In the data rows, 500 means zero.
Each row has a hidden score. How much does it go up from the first row of each pair to the second? 15 means little or no change, 30 a big rise and 0 a big fall. The score is a weighted sum of the row's numbers plus the product of two more (or one squared), each taken from its middle value.
280/581/462/240/656/557/365/441/612/550/508/478/598/470/408/500/351
373/532/561/500/563/488/768/426/439/595/494/489/573/490/544/366/586 18
511/492/477/552/285/255/336/635/476/503/506/628/372/546/371/529/468
515/545/546/622/336/429/452/538/398/511/406/419/470/593/369/588/412 14
352/534/541/265/639/572/471/390/289/556/579/491/653/625/493/518/481
752/664/675/543/248/281/536/675/587/589/308/377/262/420/574/403/439 20
428/630/463/455/496/436/409/476/526/346/546/461/554/406/266/703/462
518/254/423/427/495/391/455/524/492/491/548/661/610/529/573/443/536 12
632/458/526/457/353/361/560/573/416/472/541/374/443/419/441/443/430
474/622/521/457/566/449/570/478/498/333/494/546/543/500/540/441/439 13
649/669/519/592/526/601/545/317/345/527/548/497/354/630/805/309/550
457/250/604/567/488/563/679/338/403/387/646/491/505/514/553/580/592 14
452/466/332/376/615/679/408/370/506/538/740/567/710/637/378/586/594
510/465/430/379/499/567/350/418/661/446/554/657/525/485/406/545/493 20
426/392/344/414/632/520/434/319/551/588/569/718/621/606/646/527/497
617/343/447/595/358/361/557/637/412/414/613/757/310/369/512/604/692 23
364/557/428/254/540/550/348/580/477/527/420/362/610/557/247/480/314
430/382/509/325/683/601/699/545/440/457/629/503/571/439/578/529/549 26
649/561/593/451/349/349/461/638/459/577/550/472/480/476/549/520/631
615/380/461/522/542/466/564/342/495/518/512/441/425/384/753/398/457 14
447/352/487/455/587/598/420/416/537/593/639/564/599/593/558/593/571
557/321/248/477/602/547/793/284/491/349/488/605/543/528/366/451/415 15
443/598/457/630/540/676/409/634/472/590/518/217/444/486/662/529/544
702/684/718/600/272/415/370/689/548/614/269/397/380/425/685/450/451 18
492/542/358/436/803/635/507/379/569/636/709/784/696/777/442/510/422
608/490/306/519/347/447/543/370/559/381/419/640/530/425/401/534/584 29
491/285/253/392/523/615/420/361/726/380/734/678/650/562/498/488/537
135/439/287/268/979/796/615/231/591/447/534/482/953/618/398/488/481 10
503/459/311/717/459/470/437/567/544/437/440/277/415/422/344/439/509
743/302/643/774/345/275/425/597/509/522/280/405/209/314/849/575/322 17
482/407/446/432/594/498/683/541/541/412/397/597/673/428/369/435/429
540/608/673/484/443/535/554/574/389/496/456/429/536/543/404/299/490 18
492/237/357/626/514/542/522/308/511/545/634/411/485/390/561/483/503
590/408/607/583/563/290/321/586/357/705/606/547/415/579/639/434/430 21
610/346/603/741/434/312/518/520/665/432/509/520/414/394/583/444/598
266/485/504/510/656/387/764/375/495/549/504/420/577/382/493/524/483 11
445/534/477/448/527/512/564/490/466/619/544/434/494/517/564/551/451
477/393/348/543/607/535/586/576/634/396/366/534/555/367/493/576/438 16
457/638/641/540/458/439/268/543/492/743/478/421/457/545/563/434/465
288/735/420/136/775/715/433/277/520/692/529/455/657/698/459/277/317 9
651/578/362/531/349/303/388/510/583/719/304/291/378/337/605/308/371
445/637/673/283/536/648/327/511/484/555/466/376/479/461/486/444/341 9
383/497/632/521/535/595/572/460/368/610/415/472/624/462/475/468/438
380/401/369/511/604/600/517/471/485/517/574/468/856/653/545/475/435 12
454/507/343/315/582/559/787/575/621/457/513/686/646/633/346/471/472
608/637/411/627/412/278/468/588/676/426/438/588/463/420/459/549/470 24
513/382/448/544/478/436/516/536/558/412/451/630/530/477/541/554/576
422/543/473/758/584/521/480/538/445/716/516/456/520/589/559/475/495 15
480/620/479/613/463/502/719/635/400/452/614/618/445/419/435/541/526
570/449/498/547/405/460/445/364/471/432/472/543/417/447/626/513/540 15
468/598/466/544/554/343/418/531/532/519/602/578/455/380/282/434/516
469/538/363/244/515/523/474/421/590/358/516/543/601/423/333/702/537 13
419/282/432/364/729/553/545/156/583/436/629/699/701/514/518/564/525
414/401/482/759/494/568/675/524/448/530/505/423/454/465/383/384/515 24
417/539/429/577/566/436/569/491/482/329/506/403/523/403/430/545/457
539/384/574/527/478/604/526/525/512/435/465/506/508/447/484/549/588 17
346/769/392/249/621/661/457/503/458/455/409/434/785/590/377/474/532
641/359/368/354/674/739/613/429/605/313/637/702/658/606/446/587/523 14
479/390/468/468/499/421/377/524/554/403/392/542/437/336/541/446/549
413/493/536/758/396/214/433/449/501/647/380/428/354/309/807/516/524 14
427/337/653/733/371/360/338/627/533/545/333/461/298/497/536/512/602
390/463/359/403/659/652/591/337/371/607/497/603/567/652/514/537/396 11
443/573/716/320/645/562/466/335/487/539/468/604/592/562/665/365/447
462/705/575/568/545/442/471/486/343/563/452/515/435/577/579/590/550 19
430/494/375/405/632/736/549/460/692/366/672/511/581/446/448/498/559
637/433/761/614/380/244/640/600/375/503/212/520/434/505/661/382/403 19
430/553/634/580/566/507/521/526/605/550/611/443/506/594/659/530/546
375/290/368/322/520/540/337/356/652/612/561/579/448/417/180/497/524 14
720/529/556/362/344/501/497/618/465/416/352/421/488/574/490/427/478
613/435/515/523/322/468/498/445/549/519/574/419/353/460/482/433/328 13
399/594/306/561/511/578/423/550/422/388/527/484/511/504/263/553/544
495/488/538/385/425/599/464/613/713/584/372/606/538/356/497/438/490 17
406/404/631/619/518/501/578/565/375/402/469/630/633/481/634/501/530
406/448/508/405/631/632/599/495/526/735/600/503/416/441/358/604/607 19
589/582/537/567/429/519/442/559/423/651/561/415/337/568/594/535/557
375/482/230/606/477/581/328/355/589/364/615/420/566/462/309/578/437 18
606/435/495/514/448/476/382/425/553/448/371/627/450/469/633/505/515
389/436/451/421/678/523/392/596/441/432/625/438/714/668/278/387/507 13
439/796/621/308/582/614/469/489/650/461/487/512/718/579/505/569/503
515/468/400/407/531/443/303/536/688/502/452/436/466/609/422/467/488 14
448/565/510/572/694/701/717/375/412/610/702/496/693/697/512/547/583
667/724/594/736/334/320/317/724/461/477/390/452/300/492/461/389/506 24
701/530/592/651/627/532/553/267/464/433/458/526/533/632/696/504/539
533/594/410/306/585/665/575/547/541/556/515/645/582/570/352/410/454 15
556/287/673/475/512/420/666/538/410/515/566/800/682/588/524/578/541
515/575/601/559/648/506/760/474/617/553/666/671/577/699/438/636/595 14
513/814/524/442/392/492/509/524/544/545/472/300/389/396/468/565/490
368/448/405/420/755/725/432/371/532/433/835/555/583/469/437/573/519 10
674/507/633/556/298/328/262/654/428/452/256/289/286/618/602/531/482
729/571/720/358/388/524/517/559/486/517/369/547/402/443/577/451/458 11
525/356/526/520/521/597/779/507/418/331/429/404/416/450/555/593/420
659/331/704/499/355/264/562/577/400/584/416/565/285/627/578/445/461 16
381/468/560/489/489/620/610/435/336/378/636/529/511/684/374/444/596
308/410/449/420/709/647/685/472/512/394/708/732/790/457/442/514/497 8
718/554/728/538/306/324/626/587/537/386/387/621/365/477/637/430/523
225/629/455/463/523/666/583/610/344/545/496/160/367/412/532/591/420 22
716/317/746/682/297/484/605/506/397/339/425/592/423/528/660/442/595
485/419/567/478/450/606/658/546/676/410/564/541/455/306/486/515/521 12
572/649/737/391/215/253/322/689/552/572/429/632/451/195/581/446/401
365/251/361/622/752/720/625/500/479/218/655/515/636/668/394/488/575 9
593/456/429/363/424/608/456/657/473/432/593/407/371/357/446/488/554
408/159/231/575/676/440/464/358/612/417/619/734/703/560/412/679/481 5
578/347/619/708/419/439/479/581/455/681/507/545/490/403/588/599/452
295/474/371/475/614/641/412/516/513/452/673/522/653/368/361/561/581 14
438/387/460/605/523/455/397/435/423/610/612/536/441/583/464/522/518
582/634/534/638/507/511/445/644/467/403/474/644/576/495/531/422/459 19
486/592/516/597/468/411/433/592/520/429/416/491/461/645/480/600/393
469/559/523/488/519/527/511/514/484/549/520/456/570/371/691/458/428 15
355/523/789/489/453/456/688/466/515/608/515/697/780/550/633/472/516
694/713/458/388/497/419/631/561/514/314/459/404/572/562/451/426/390 19
518/348/446/525/653/640/440/209/445/492/750/502/596/483/518/481/585
544/557/648/463/539/588/436/579/376/419/431/398/557/520/466/534/403 18
614/526/797/487/373/283/557/505/494/585/559/620/353/450/687/443/482
659/396/490/687/201/193/249/477/430/543/455/484/248/230/692/496/630 25
506/694/753/559/383/404/378/681/413/497/458/425/283/507/426/537/577
421/413/404/725/593/572/439/553/477/644/571/450/591/515/713/496/587 13
510/562/401/419/476/570/507/440/495/449/533/307/565/494/428/416/491
460/451/590/637/525/579/484/514/405/502/562/413/611/561/588/350/603 16
492/410/576/641/384/585/508/491/526/559/586/670/374/470/673/411/574
634/533/529/696/350/380/541/383/502/369/431/620/420/481/519/445/543 19
411/607/504/350/692/617/609/452/503/490/429/277/526/585/457/510/425
247/448/410/376/531/586/558/509/496/726/512/408/494/640/609/284/463 17
313/436/523/403/483/562/594/556/375/528/722/497/546/506/248/536/617
452/511/287/561/592/728/422/435/635/417/473/385/504/420/385/535/513 17
404/473/231/556/452/358/321/518/410/576/367/274/481/479/483/438/432
839/558/939/745/200/336/641/811/519/274/363/550/259/410/746/376/478 20
480/458/488/441/485/631/433/497/460/571/441/529/507/543/327/509/464
390/451/318/373/614/633/347/388/604/639/567/508/606/775/392/558/487 11
574/506/602/632/392/419/347/638/355/419/595/602/276/523/491/586/520
268/529/420/177/622/510/368/344/560/447/619/343/631/650/249/436/450 6
740/530/689/602/256/308/439/496/509/524/267/563/389/477/469/523/548
444/364/607/488/671/484/861/417/373/786/533/394/536/595/637/445/542 27
588/621/513/390/445/535/448/355/620/497/717/456/479/507/412/528/525
431/534/645/535/489/537/377/687/503/503/478/410/502/459/642/449/435 16
492/449/607/469/467/538/481/368/500/571/424/234/372/314/683/444/484
812/435/588/603/250/326/326/704/465/483/550/584/217/393/546/596/436 18
244/618/302/405/638/677/647/412/386/457/568/321/649/711/351/669/516
303/448/433/299/489/422/563/236/532/492/507/511/658/532/447/479/435 10
489/547/499/499/488/465/444/472/388/413/366/329/571/551/641/398/508
394/334/343/557/574/419/484/516/332/448/508/342/512/394/478/526/585 19
539/382/475/511/380/427/623/674/620/475/546/510/291/322/224/551/550
488/442/285/416/514/556/404/438/773/355/637/620/628/626/488/662/449 11
579/502/306/394/544/501/548/684/633/599/252/432/597/240/437/498/327
540/653/542/592/547/424/599/580/497/520/528/437/567/458/626/496/388 12
664/356/560/580/294/313/586/530/466/526/330/602/321/361/659/266/566
449/715/637/506/447/433/452/477/345/739/474/534/473/650/505/396/466 10
369/545/411/486/584/442/677/452/579/583/428/509/607/526/519/394/509
649/594/569/738/371/386/363/561/516/406/608/754/348/429/571/597/577 25
563/446/379/398/494/407/579/456/566/443/535/574/553/511/368/550/427
470/455/375/280/532/487/470/498/380/570/512/333/490/658/529/523/479 25
631/674/610/596/391/529/334/423/439/588/459/565/445/471/657/428/554
526/560/318/431/530/670/305/381/456/752/509/519/373/521/448/420/482 8
443/529/252/558/605/537/318/687/511/418/579/452/447/618/340/623/521
452/524/562/544/534/622/577/411/727/516/682/502/555/382/436/607/596 11
565/340/462/538/241/285/552/485/587/208/430/572/499/344/444/510/607
562/708/627/412/378/452/438/597/359/548/430/295/348/463/427/573/484 12
670/618/648/398/423/476/631/322/491/546/426/695/519/480/741/420/503
563/539/469/545/361/495/671/611/571/464/386/374/359/446/407/617/536 17
640/468/448/575/371/400/656/733/481/577/370/358/531/520/621/518/449
541/499/529/553/400/468/476/585/427/282/419/520/547/438/445/491/576 15
452/409/385/541/500/652/789/405/508/584/409/470/593/590/579/494/476
555/414/634/451/452/563/503/334/638/422/553/624/668/492/562/415/490 18
500/467/617/506/467/311/628/410/500/463/380/549/588/419/542/544/429
638/731/688/439/267/363/449/565/353/401/462/414/258/254/388/549/514 24
806/271/638/666/352/176/473/331/571/501/212/469/354/533/567/527/410
389/476/425/398/600/547/390/410/525/541/699/473/647/512/301/420/514 13
352/419/466/575/591/648/635/420/506/389/521/525/545/417/404/447/581
327/399/325/452/533/518/313/462/495/587/356/420/576/534/461/479/397 14
626/339/657/648/478/254/777/467/386/454/472/826/515/598/681/407/599
443/535/579/571/493/552/457/479/292/624/523/462/459/441/525/634/505 14
260/505/406/545/608/711/599/482/497/400/655/527/558/637/418/561/580
452/654/445/334/549/616/443/556/383/504/600/434/698/846/194/483/544 13
501/516/689/515/444/525/509/574/434/616/414/544/406/523/450/554/408
217/548/358/481/817/616/697/356/593/656/498/385/579/535/582/529/362 14
593/494/333/470/466/424/324/394/584/366/403/505/529/532/545/521/567
704/608/557/486/446/364/485/699/601/435/352/479/492/410/508/568/438 15
675/593/544/352/344/520/596/580/692/435/308/469/555/483/488/478/349
560/465/530/544/532/478/541/366/679/369/610/583/500/442/531/545/611 11
537/631/578/448/463/507/364/728/491/556/481/461/470/453/475/542/402
370/677/522/375/571/475/534/414/524/602/414/318/528/506/499/370/465 11
656/231/256/403/617/597/467/444/565/552/648/463/538/521/377/579/571
339/315/518/675/597/650/660/402/499/506/301/451/524/589/674/385/475 18
529/305/612/529/386/315/571/514/556/544/523/352/387/491/474/464/556
591/460/577/380/421/537/342/494/602/319/337/209/419/504/378/544/471 15
573/404/795/541/416/288/610/567/475/463/578/619/640/516/647/738/454
540/603/588/409/441/510/293/568/608/517/516/408/412/445/468/662/454 21
634/617/456/494/423/502/606/606/514/429/577/445/445/444/464/668/514
379/432/357/529/433/596/331/565/520/577/566/347/414/444/270/548/597 16
658/510/628/377/392/582/357/497/647/412/417/439/518/606/406/589/476
468/466/326/331/647/731/479/275/640/532/634/380/546/609/476/487/567 11
678/279/504/649/430/589/275/312/463/387/431/702/353/485/777/414/548
475/594/534/577/477/501/480/452/419/570/549/545/526/497/609/375/576 12
281/380/564/440/555/531/502/665/415/648/482/408/606/726/484/391/508
395/581/437/511/489/380/537/552/440/524/540/569/457/390/595/401/572 5
655/650/477/710/393/292/541/797/534/638/362/274/295/291/552/326/392
494/624/272/377/649/671/341/511/645/481/395/424/691/514/310/581/333 13
482/606/440/455/489/419/292/457/391/453/497/538/560/476/462/572/510
385/494/431/474/439/343/473/505/406/520/786/454/519/512/419/416/540 10
551/556/586/568/479/408/577/543/501/539/394/354/530/457/453/580/570
506/595/681/427/572/651/578/586/481/417/494/366/369/565/324/566/462 21
434/414/641/698/366/409/711/659/498/410/349/548/423/401/497/592/524
210/589/361/169/780/840/650/463/516/525/680/583/728/647/262/478/466 11
695/411/637/425/439/222/490/445/543/401/367/704/495/451/709/458/578
643/396/546/724/328/418/409/692/617/456/374/591/267/364/460/517/562 21
503/519/486/610/495/540/370/509/400/645/745/488/510/521/607/521/564
418/601/485/717/593/521/330/396/408/523/418/468/511/483/620/566/550 16
701/553/595/544/429/402/525/606/511/457/359/426/398/331/586/429/383
944/814/810/536/223/191/624/704/641/570/104/631/423/468/577/484/476 23
697/636/584/433/321/420/432/609/523/559/483/471/389/507/586/267/595
285/472/331/453/497/430/514/669/413/279/718/227/540/408/309/731/550 13
559/743/559/278/387/476/607/617/594/470/360/325/451/464/233/598/389
451/589/595/413/590/439/681/308/496/522/392/608/679/514/518/599/583 11
466/463/550/448/586/639/643/338/427/721/630/521/529/494/375/498/558
434/542/449/445/520/599/606/636/401/383/566/521/545/631/261/349/530 20
394/261/594/882/518/415/425/635/324/582/551/548/356/429/573/504/626
314/576/261/521/734/674/493/487/473/239/790/538/456/751/281/579/579 11
336/519/411/381/605/626/443/534/400/449/506/288/719/662/551/442/520
505/604/400/538/571/461/547/506/585/367/588/616/526/438/449/550/510 14
590/532/588/650/415/339/517/570/388/748/268/644/502/436/631/454/556
387/601/531/622/548/622/479/634/268/535/437/338/371/441/525/469/531 22
386/672/639/729/419/448/477/545/302/574/525/344/456/616/518/502/526
517/280/390/508/349/339/692/561/658/424/416/468/448/329/507/454/485 14
606/386/582/565/432/445/519/608/320/737/486/572/483/390/688/277/489
525/503/429/312/509/533/368/447/730/597/540/392/479/627/296/528/334 9
